One hidden turn or mirror swaps the rows below in pairs. Which row is each named row swapped with?
The rows were stretched afterwards, more along some directions than others.
felug: -17	9	-6	-7	12	-14	-15	-2	-26	-1	18	-12	2	-14	-8	-23	0	-16
rut: -51	30	13	8	-11	-6	8	-28	-9	-1	13	-2	14	-5	3	4	9	16
pov: 34	25	-11	6	-20	-28	14	-4	-29	25	-15	31	8	-22	2	-7	25	-20
kalo: 27	-12	13	5	-1	17	-35	12	-37	3	-9	13	16	-4	-13	-4	18	7
zezi: 28	-7	-18	19	18	24	34	-4	-8	4	2	11	-15	12	-9	-20	8	9
bubo: 4	2	36	0	-20	3	-33	-5	28	5	-24	0	-5	-23	12	-16	-21	-5
Kiro: 37	-12	-1	-8	24	-6	-44	10	-28	21	10	-7	-18	-11	-12	-2	-14	-28
vidif: 26	-19	-4	-1	-5	-7	-9	12	-16	-19	17	-33	-50	-14	-8	-13	-30	1
divo: -44	12	-26	-17	19	-9	36	-8	-1	-8	1	12	-2	2	-7	12	2	12
bigu: -25	-3	11	-6	-4	-2	-44	17	-19	4	24	-7	-5	3	-1	21	-13	-34
turat: 30	15	18	14	5	-12	-17	8	-25	15	-39	9	-17	-19	-9	-12	1	15
pul: -11	-12	-8	13	-7	21	-18	-2	43	-9	10	-51	-4	-36	17	-2	-23	-37
ror: 0	-6	10	9	-33	26	-4	4	14	-3	19	-11	22	-16	0	-7	-15	4
nolo: 26	-22	-8	3	-16	10	-28	15	27	-4	5	-49	-28	-25	6	-7	-33	-29
mafi: 5	1	-16	-24	6	-26	-47	37	-4	-19	-9	-8	-13	2	-19	8	-40	3
narir: 11	-10	5	19	-1	42	15	-6	17	-16	5	-6	-10	-5	0	13	2	13
Koniv: -19	-2	11	27	4	24	22	-9	16	-31	12	-17	-5	2	22	-41	13	-35
keliz: 11	15	-11	-15	4	-36	-26	12	-49	12	-14	26	-5	-11	-9	-25	0	-8
Nesur: 23	-7	-23	15	-9	0	35	-12	-34	-1	24	-7	-16	10	5	-13	9	4
nogu: -17	-14	2	-10	-39	-29	-4	-5	19	-41	-4	2	-22	7	26	6	-5	-8
kigiz: -50	11	3	-8	0	-23	11	-28	42	-24	5	11	-2	16	27	-7	11	-20
mep: 8	4	4	3	17	14	-41	-6	-28	-14	37	-19	5	-31	-25	18	-21	56
Bakul: 25	-17	1	14	-3	7	-24	30	-12	18	20	-32	-23	-47	-12	19	-36	-9
zadip: 22	-27	-3	-12	4	4	-15	-2	31	-2	46	-38	-16	-41	7	41	-30	-23
tar: -28	6	21	30	-32	-26	-21	-29	1	-4	-14	-30	16	-15	18	-6	1	7
Gere: 16	8	-31	1	13	-44	1	11	-16	-8	-39	10	-25	-3	-17	-16	-9	45
rakan: -18	18	24	8	12	-10	11	-17	-43	-3	-4	34	10	21	-12	-16	12	41
nezen: 5	-9	-4	3	17	-6	18	-13	30	-12	-25	-6	-4	5	2	-27	-4	-24
Zil: 40	9	28	-5	9	12	-33	10	13	3	18	6	-3	-24	-3	-4	-34	-1
tufi: -12	-9	1	-14	11	-4	-17	22	23	-24	-52	9	-31	15	5	1	-9	-8
mib: 51	14	10	-13	16	-32	-30	25	-20	22	5	15	-14	-36	-14	57	-18	16
Ninud: -39	0	18	7	-17	-23	-3	-11	40	-36	18	-19	-8	15	14	34	-24	21
puge: 44	6	-12	-3	17	-37	16	8	-28	6	6	29	-20	-3	-15	38	3	27
Kof: 5	11	-12	-11	-6	-16	5	37	21	-28	-16	24	-21	-5	6	11	-29	-1
sepek: -8	-14	-9	8	25	22	17	-18	18	-6	50	-55	-13	2	7	7	-13	-47
Tul: -5	-20	-24	-10	-13	-15	11	-30	-3	-21	1	-10	-15	15	-3	8	4	19
Veze: -37	22	17	-9	-16	-25	-41	14	21	-22	18	-18	1	-19	-3	51	-41	32
zupuv: -51	0	24	15	2	6	4	-25	-11	-33	5	12	-4	27	4	-40	14	27
keso: -20	-10	-2	4	-9	12	-31	5	18	-15	32	-48	-14	-36	-8	-10	-44	-3
Sasut: -15	26	-15	-3	23	-2	-19	-6	-49	9	-15	16	21	-16	-32	-5	15	37
Teti: -20	16	38	16	15	5	4	-18	-33	8	11	23	23	-5	-2	-4	15	39
bovin: 19	-1	-38	8	25	-14	39	-3	5	5	-3	-9	7	-3	2	12	4	-25
vemi: 6	14	3	6	-12	32	-9	27	-3	-17	-15	24	-3	3	-10	4	1	28
panab: -13	-5	-10	-2	25	-9	9	-12	-4	-12	24	0	0	-2	12	49	4	2

Teti pairs with -> vemi
kigiz pairs with -> Gere
turat pairs with -> rut
Bakul pairs with -> bigu
tufi pairs with -> divo

